Here are the same points, seen from different sides; a view may also be mirrored.
A view may leave some points out, and in a few views one point is out of place. Which views, in the order they come, and which point in each? Write none if none.

-- scene 1 --
panel a:
  J_83 [-19 -35 -17  -6  39]
  J_404 [ -5 -41  50 -28  11]
  J_448 [-11 -36  21 -38   9]
  J_471 [-14 -37   2 -40   5]
  J_597 [-12 -32  34 -34  23]
  J_438 [-12 -47 -17  -8  11]
  J_476 [-24 -24 -10 -37  34]
  J_354 [ -8 -43  18 -22  10]
  J_137 [-17 -30   7 -45  15]
  J_424 [-15 -38  -6 -26  15]
  J_865 [-10 -39  20 -30  10]
  J_679 [-12 -45 -14 -20   4]
  J_247 [-19 -31 -12 -31  25]
panel b:
  J_865 [ -7  36   7 -21   7]
  J_679 [-11  30  22 -15  40]
  J_471 [-16  29   2 -22  25]
  J_424 [ -6  22  15 -19  30]
  J_77 [ 33  -7   2 -31 -29]
  J_404 [ -1  47   4 -20 -20]
  J_247 [ -3   8   9 -23  33]
  J_137 [-12  19  -5 -27  19]
  J_597 [  1  27   0 -25  -7]
  J_354 [ -3  37  15 -17   9]
  J_448 [-10  34   0 -23   7]
panel c:
  J_424 [ 1 -3 18 -9 -7]
  J_597 [ 13  14  14  14 -33]
  J_137 [ 2  3 24 14 -8]
  J_83 [ 22  -6  28 -34  -6]
  J_438 [ -4 -10  11 -29  -4]
  J_404 [  4  19  -4  16 -46]
  J_247 [ 9 -4 30 -7  0]
  J_679 [-10  -9  13 -17  -1]
  J_865 [ -1   7   7   6 -23]
  J_77 [ 58  24  34   7 -47]
  J_471 [-7  0 17  8 -6]
  J_354 [ -1   5   5  -2 -25]
  J_448 [ -2   8  11  15 -21]
  J_476 [18 -2 38 -2  0]
panel d:
  J_679 [ 20  21  -9  21 -16]
  J_247 [ 29  11  11   8 -23]
  J_448 [ 30 -12  -8   5   1]
  J_597 [ 39 -23   3   9   4]
  J_471 [ 22   3  -9   2 -11]
  J_424 [ 26  10   0  15 -15]
  J_354 [31 -5 -8 22  3]
  J_476 [ 32   7  21   2 -27]
  J_77 [ 64 -40  45  16  -1]
  J_137 [ 27  -4   0  -5 -12]
  J_438 [ 24  25  -4  33 -17]
  J_83 [ 29  24   4  42 -16]
  J_404 [ 40 -30 -11  17  20]
  J_865 [31 -9 -9 13  2]
panel e:
  J_424 [-55  39  -7 -38  -9]
  J_438 [-55  41   8 -37   8]
  J_471 [-48  33 -22 -43 -13]
  J_476 [-64  54  -9 -38 -30]
  J_83 [-69  53  17 -28 -13]
  J_597 [-56  12 -19 -22 -34]
  J_137 [-52  34 -25 -41 -26]
  J_77 [-81  19  -2   2 -69]
  J_404 [-49  -9 -20 -16 -26]
  J_679 [-50  40  -4 -42   5]
  J_247 [-60  49  -7 -39 -20]
  J_865 [-50  15 -16 -30 -16]
  J_354 [-51  16 -10 -27 -10]
  J_448 [-49  17 -24 -33 -21]
panel f:
  J_247 [ 13 -14 -33   2   5]
  J_471 [ 12 -18 -14  -5 -11]
  J_438 [ 33 -11 -44  -2 -18]
  J_424 [ 18 -12 -30  -3  -8]
  J_679 [ 29 -19 -33  -2 -18]
  J_77 [-22  47 -26 -11  25]
  J_404 [ -1  23   0 -24 -25]
  J_476 [  6 -12 -33   4  16]
  J_448 [  3  -2  -6 -12 -14]
  J_597 [ -4  14  -9 -14  -7]
  J_865 [  9   1 -12 -13 -18]
  J_83 [ 23   2 -57   4   6]
  J_137 [  3 -14 -11  -5  -2]
  J_354 [ 14   4 -18 -13 -21]
Views that do not fit: panel d
  panel d moved: J_83
